128 stands for zero in the data rows.
Each group spreads out from one shared centre, both ways along 3 directions of its own. There are 2 groups. The first row asked about is in group 0, and each new group gets the next number.
Each row in order, then its group:
  083  149  129  114  139  114  115  124  145 -> 0
  143  093  140  142  145  101  130  122  099 -> 0
  154  107  115  146  112  167  166  163  137 -> 0
  163  132  149  201  150  138  133  154  148 -> 1
  110  109  136  138  139  088  132  133  119 -> 1
  106  138  110  077  119  128  123  115  108 -> 1
  123  143  126  136  120  132  115  122  144 -> 0
  124  125  128  131  133  134  131  129  129 -> 0
  094  134  145  126  147  077  083  073  127 -> 0
  163  131  116  127  104  176  173  173  129 -> 0
  127  132  120  116  112  141  164  154  122 -> 0
  134  128  120  126  134  140  144  150  144 -> 0
  139  117  124  127  132  138  144  147  131 -> 0
  113  125  120  109  126  109  129  127  129 -> 0
  164  111  124  132  116  151  181  176  114 -> 0
  080  072  145  134  159  078  096  169  129 -> 1
  119  118  134  145  140  119  102  105  146 -> 0
  089  091  123  112  131  100  097  147  132 -> 1
  120  143  122  123  107  166  149  146  138 -> 0
  141  128  134  140  139  114  105  114  135 -> 0
  145  110  131  133  118  130  139  136  120 -> 0
  111  130  129  112  128  111  142  133  118 -> 0
  103  136  143  111  143  109  095  102  123 -> 0
  117  117  137  146  134  094  088  103  127 -> 0
  146  110  118  126  128  112  161  146  112 -> 0
  114  128  143  123  141  105  102  090  129 -> 0
  162  112  117  144  131  143  159  148  121 -> 0
  148  123  132  158  124  168  112  142  145 -> 0
  111  098  147  173  152  095  116  149  139 -> 1
  124  119  127  132  132  117  115  122  133 -> 0
  171  100  121  140  128  126  145  144  114 -> 0
  110  128  118  096  139  089  139  122  107 -> 1
  161  097  137  145  127  123  122  118  117 -> 0
  080  131  126  065  137  039  135  109  089 -> 1
  109  129  120  095  129  135  119  122  129 -> 1
  124  100  139  143  139  155  112  134  152 -> 1
  118  140  102  062  120  099  137  101  114 -> 1
  095  106  142  127  146  094  104  143  133 -> 1
  149  115  138  148  125  131  110  114  134 -> 0
  146  133  110  132  109  191  171  181  153 -> 0
  137  125  126  113  132  112  153  140  106 -> 0
  112  119  137  152  140  112  093  092  124 -> 0
  089  162  134  121  118  140  072  093  163 -> 0
  167  097  134  137  128  131  168  152  110 -> 0
  150  100  140  189  142  166  119  167  156 -> 1
  113  130  144  128  119  122  077  095  131 -> 0
  100  141  147  133  131  118  078  100  144 -> 0
  106  150  124  144  122  144  105  131  155 -> 0
  139  171  104  096  108  124  163  100  095 -> 1
  120  115  147  122  150  081  099  093  097 -> 0
  125  132  140  135  126  111  100  101  131 -> 0
  128  110  137  133  141  106  107  105  129 -> 0
  179  179  120  156  101  153  170  119  128 -> 1
  178  110  109  143  106  185  183  188  125 -> 0
  166  114  128  154  120  125  139  127  116 -> 0
  103  135  151  126  137  107  100  094  139 -> 0
  135  159  121  125  119  129  140  123  117 -> 1
  162  094  121  127  135  132  168  161  098 -> 0
  116  121  146  119  138  104  112  116  130 -> 0
  121  120  130  125  137  109  150  149  108 -> 0
  124  119  135  141  145  126  125  131  126 -> 1
  146  113  120  144  109  149  172  168  126 -> 0
  130  127  133  127  124  133  123  137  117 -> 0
  123  128  126  141  142  148  120  133  136 -> 0
  096  102  131  114  135  132  105  128  147 -> 1
  157  136  130  172  131  191  131  133  147 -> 1
  160  127  114  142  117  189  161  159  136 -> 0
  102  149  116  080  112  098  135  109  109 -> 1
  114  129  136  150  143  113  080  101  131 -> 0
  129  143  108  130  110  183  159  167  149 -> 0
  175  114  127  154  125  146  134  130  137 -> 0
  130  162  106  080  110  113  153  106  103 -> 1
  125  164  107  071  101  126  147  099  101 -> 1
  132  135  114  146  133  137  124  133  140 -> 1
  118  162  106  075  104  076  148  105  092 -> 1
  069  149  138  089  135  090  090  091  127 -> 0
  115  137  142  130  142  114  110  105  138 -> 0
  166  123  126  176  131  179  122  142  158 -> 1
  198  135  140  220  132  160  152  139  134 -> 1
  121  129  147  124  135  108  105  128  136 -> 0
  093  088  137  114  135  133  095  157  147 -> 1
  122  121  128  128  130  147  114  137  130 -> 1
  132  122  128  134  132  154  100  112  147 -> 0
  103  153  123  106  114  127  129  120  130 -> 0
  137  209  095  049  092  090  184  081  076 -> 1
  198  160  136  202  126  206  143  138  154 -> 1
  092  174  117  128  103  178  096  126  168 -> 0
  139  147  125  149  128  102  138  129  110 -> 1
  152  103  131  130  142  106  140  125  111 -> 0
  152  117  118  121  113  146  192  166  104 -> 0
  120  137  144  125  115  129  126  120  134 -> 0
  096  141  145  143  139  105  052  066  145 -> 0
  141  134  113  124  113  157  150  152  136 -> 0
  110  132  142  110  146  096  119  113  113 -> 0
  136  147  121  120  114  151  130  132  141 -> 1
  130  135  117  098  121  135  170  162  129 -> 0
  121  132  141  143  129  134  111  125  147 -> 0
  126  128  130  107  135  132  141  137  124 -> 0
  118  116  122  116  131  125  163  140  110 -> 0
  167  169  129  161  108  127  170  121  109 -> 1
  151  121  126  139  111  172  148  147  135 -> 0
  148  114  122  129  130  152  143  147  120 -> 0
  123  132  126  125  126  136  144  145  130 -> 0
  129  120  129  139  133  122  117  137  131 -> 0
  121  115  133  119  137  103  104  109  137 -> 0
  151  107  110  122  142  141  162  147  119 -> 0
  130  135  112  134  116  157  153  140  137 -> 0
  064  119  120  059  133  044  113  106  094 -> 1
  122  129  137  121  145  105  110  123  124 -> 0
  131  131  141  142  123  138  100  128  144 -> 0
  112  163  116  134  122  182  108  123  171 -> 0
  083  131  111  041  121  090  125  104  111 -> 1
  168  162  131  158  113  191  134  127  138 -> 1
  099  113  117  092  123  127  118  129  126 -> 1
  087  139  135  116  150  092  097  093  124 -> 0
  107  107  157  129  153  065  091  074  103 -> 0
  154  117  131  172  130  181  120  144  160 -> 1
